In the rows, zero is written as 128.
Each named turn below is shown by a few rows before and after it. Which turns, in which order, take the first row of each later pair to the second? The first pair is answered.
z_914 (before => after):
[146  86 140 117  84 128 178 184 121 134 131 202 113 167 143] => [151 108 151 155  94 148 153 177 193 177 111 128 115 170 177]
[108 129 116 160  79 149 113 125 161 126 177 129 144 140 127] => [102 117 124 151  73 138 112 121 149 115 173 148 130 122 115]
[144 183  91 148 169 126  88 104 189 160 117  72 127 132 123] => [115 141  94  98 147  78 104 107 103  90 134 173  88  79  75]
z_106 (before => after):
[136 119 162 129 114  87 136 129 146 141 112  77  94 143 109] => [122 106 157 119 104  72 140 130 122 116 114 106  84 115  99]
[114 134 116 148 134 168 124 124 147 152 133 133 199 145 178] => [102 132 122 165 136 145 111 118 170 143 111 117 187 111 177]
[140 119 131 156 148 117 119 115 126 111 124 141 128 102  94] => [143 115 122 143 145 136 132 122 109 118 142 155 136 122  88]
[155 175 107 115 108 153 126 136 150 138 158 111 172 195 137] => [146 179 126 142 113 114  96 122 192 129 118  75 142 145 148]
z_545 (before => after):
[147 133 145 128 118 140 153 137 118 119 127 123 135 170 134] => [126 126 139 136 111 152 151 132 105 108 125 140 153 151 138]
[125 132 170 130 129 124 146 165 146 120 149 143 136 136 128] => [111 129 165 133 126 124 147 161 143 112 148 151 141 132 132]
[123 112 158 140  88 126 167 130 109 119 111 132 136 143 110] => [115 109 156 144  85 127 158 127 116 108 109 134 135 130 117]
[136 113 190 116 118 121 176 155 145 150 126  96 110 196 120] => [126 114 173 118 103 153 195 160 114 129 137 130 153 198 129]
z_966 (before => after):
[ 79 105 145 135 113  91 140 119 138  83 129 183 135  63 124] => [ 83 112 168 150 105  80 147 131 157  80 103 152 136  69 136]
[ 88 112 122 149  99 187 153 121 125 189 153 134 113 180 139] => [ 84 104 100 137  99 179 151 115  97 173 169 174 117 160 129]
[137 136 113 157 134  98 118 115 133 124  91 105 127  98 138] => [137 136 112 160 134 112 111 121 141 135  91  97 120 106 138]
Pairs:
Each pair is two turns apart.
[125 116 143 114 128 137 122 140 126 163 142 104 118 167 140] => [105 108 117 108 126 158 119 130 112 156 156 140 134 146 137] : z_966 z_545
[ 92 156 126 165  74 164 162 119 157 124 180 137 140 149 153] => [ 84 139 148 168  78 120 142 105 183 122 161 123  85 110 139] : z_914 z_545
[144 157 115 149 118 158 117 134  98 100 105 111 195 143 137] => [120 154 126 163 118 134  80 112 134 105  87  90 157  92 142] : z_545 z_545
[138 132 122 122 136 113 121 124 127 132 104 100 102  76 113] => [160 149 102 118 139 154 138 139 116 159 129  95 144 126 120] : z_106 z_914
[159 164  94 152 162 132  99 125  99  89 135 157 206 119 132] => [146 155 111 162 168  97  60 111 148 105 111 125 155  75 129] : z_545 z_545
[109  83 150  79 125 124 153 145 108 125 135 161  94 165  78] => [107 111 163 137 140 113 109 126 192 142  89  70  89 130 117] : z_914 z_106
[150 109 110  83 145 122 114 115 105 158 173 147  91 125  96] => [157 130 101 102 146 161 121 120 126 180 175 124 134 164 118] : z_914 z_545
[139 141 149 135 113 141 127 150 129 134 117 100 117 178 145] => [107 142 134 149 105 167 127 148 112 116 121 137 145 158 157] : z_545 z_545
[163 157 111 150 141 131 148 148 147 149  99  61 161 156 154] => [120 136 108 144 125  80 140 145  91  75  94 139 141  68 126] : z_106 z_106
[ 74 136 116 175 154 130  97 106 144 128 132 149 138  65 149] => [ 83 137 116 163 139 122 138 119  93  80 130 182 156  76 143] : z_106 z_966
[132 146  77 108 136 138 149 131  90 105 139 167 176 139 148] => [101 129  97 108 123 104 127 121 102  84 121 180 130  82 135] : z_914 z_914
[ 71 129 155 138  82 144 193 134 117  99 140 183 128 122 141] => [ 86 156 158 175  93 151 171 132 181 125 115 110 142 129 173] : z_914 z_106
[145 155  82 137 156 154  83  98 155 149 140 113 152 101 115] => [131 149  92 139 150 124  86  96 131 104 127 131 146  68 112] : z_106 z_966
[160 153 142 133 149 124 119 138 164 168 130  50 147 177 142] => [ 94 111 134 107 133  85  79 113 139 149 148 131  73  81  98] : z_966 z_914
[123 143 110  90 144 150 145 143  39 157 150 193 163 124 118] => [150 158 105 101 157 170 135 139  75 194 158 152 176 153 131] : z_106 z_966
[121 124 150 139 135 118 119 130 185 144  98  93 151  97 164] => [125 103 160  87 120  78 138 140 123 104 115 147 118  88 118] : z_545 z_914
[157 147 129 141 146 132 113 129 163 151 118  71 135 147 129] => [111 117 148 134 129  95 104 120 141 119 108 115  91  82 117] : z_545 z_914
[113 176 172 234 113  94 166 141 177  65  66  41 175 106 166] => [103 151 134 168  93 127 218 160  43  23 136 183 203 132 128] : z_106 z_106
[133 131 112 108 126 158 161 135  78  94 168 190 176 131 130] => [160 150 131 131 131 154 174 153 113 116 139 122 196 180 149] : z_966 z_106
[151 135 145 122 109 120 130 142 130 107 139 132 141 160 102] => [114 134 140 141  99 131 120 130 129  98 133 154 150 125 113] : z_545 z_545
[194 119  84 113 137 124 154 163  92 113 125 116 144 158 124] => [158 106 113 135 132  76 114 149 140 107  91  92  84  89 116] : z_106 z_914
[178 146 185 145 101 102 160 155 149 125 114  50 105 187 117] => [135 138 181 158 106  83 106 124 184 131 102  58  68 105 113] : z_966 z_106
[147 113 143 126 121 134 159 147 111 111 142 121 125 197 130] => [120 102 167 132 115  90 138 131 119  89 117 118  88 148 122] : z_106 z_914
[152 126  80 104 130 126  98  96 106 114 149 135 130  85 138] => [170 136  77 107 141 135 104  97 106 127 152 119 136 111 139] : z_545 z_914
[ 93 122 147 116  96  92  99 149 157 133 104  89  86 111 102] => [ 89 114 151  98  84  93 124 158 121 109 108 123  89 107  94] : z_106 z_966
[172 157 102 118 160 146 101 129 140 159 156  73 158 154 123] => [132 139 112 117 145  83  84 117 117  92 131 119 122  56 108] : z_106 z_106
[131 106 138 114 122 105 167 133  84  83 123 173 119 130 110] => [151 133 115 141 148 175 133 120 152 162 133 105 150 174 149] : z_914 z_966
[123 119 134  66 121 106 137 154  94 109 147 132 118 126  90] => [135 149 120 109 136 155 123 149 153 154 141  75 158 161 135] : z_545 z_914
[157 102 132  85 142 100 142 145 127 148 145 136  77 162  99] => [160 119 120  95 139 144 162 156 116 155 157 141 122 192 125] : z_914 z_545
[123 131 156 143 116 124 119 124 170 159 114 105 101 133 139] => [116 114 125  99 117 130 122 123 112 143 153 171  98 127 112] : z_966 z_914
[156 138 157  97 123 112 157 149 110 126 119 124 140 193 123] => [149 138 171 124 129 101 130 141 152 139  96  83 123 175 135] : z_966 z_106
[205 101 154 130 154  75 157 160 172 101  66  77 157  95  98] => [221 108 139 122 154 133 180 165 164 144 106  78 192 167 102] : z_966 z_545
[110 110 173 133  81 160 120 140 169 158 129  91  78  99 131] => [101  92 158 107  72 167 138 144 110 133 156 164  88  99 107] : z_106 z_106
[127 121 163 136  87 164 168 150 113 149 119 137 130 197 135] => [105 112 184 164  89 106 136 135 147 123  72 111  98 117 137] : z_106 z_106
[ 82 110 118 122 134 114  83 104 141 100 122 151 119  47 118] => [123 123  98  95 138 194 121 127 121 161 176 149 170 169 127] : z_106 z_106
[160 130 119 104 117 143 171 145  64 116 155 168 159 172 110] => [161 149 147 154 129 144 129 134 171 173 112  67 136 180 144] : z_914 z_545
[138 144 101 102 149 175 101 127 128 186 164 121 108 145 119] => [103 134 109 109 137 153  81 112 144 173 151 126  83  94 120] : z_545 z_914
[136 132 144 135 118 122 126 128 151 132  92  89 129 170 138] => [119 124 148 136 118 113 116 122 163 131  89  94 109 145 135] : z_106 z_966
[145 114 134 137 143 117 106 113 177 167 118  66 106 136 132] => [134 103  95 104 150 140  85 100 141 174 162 128 112 115 109] : z_966 z_966
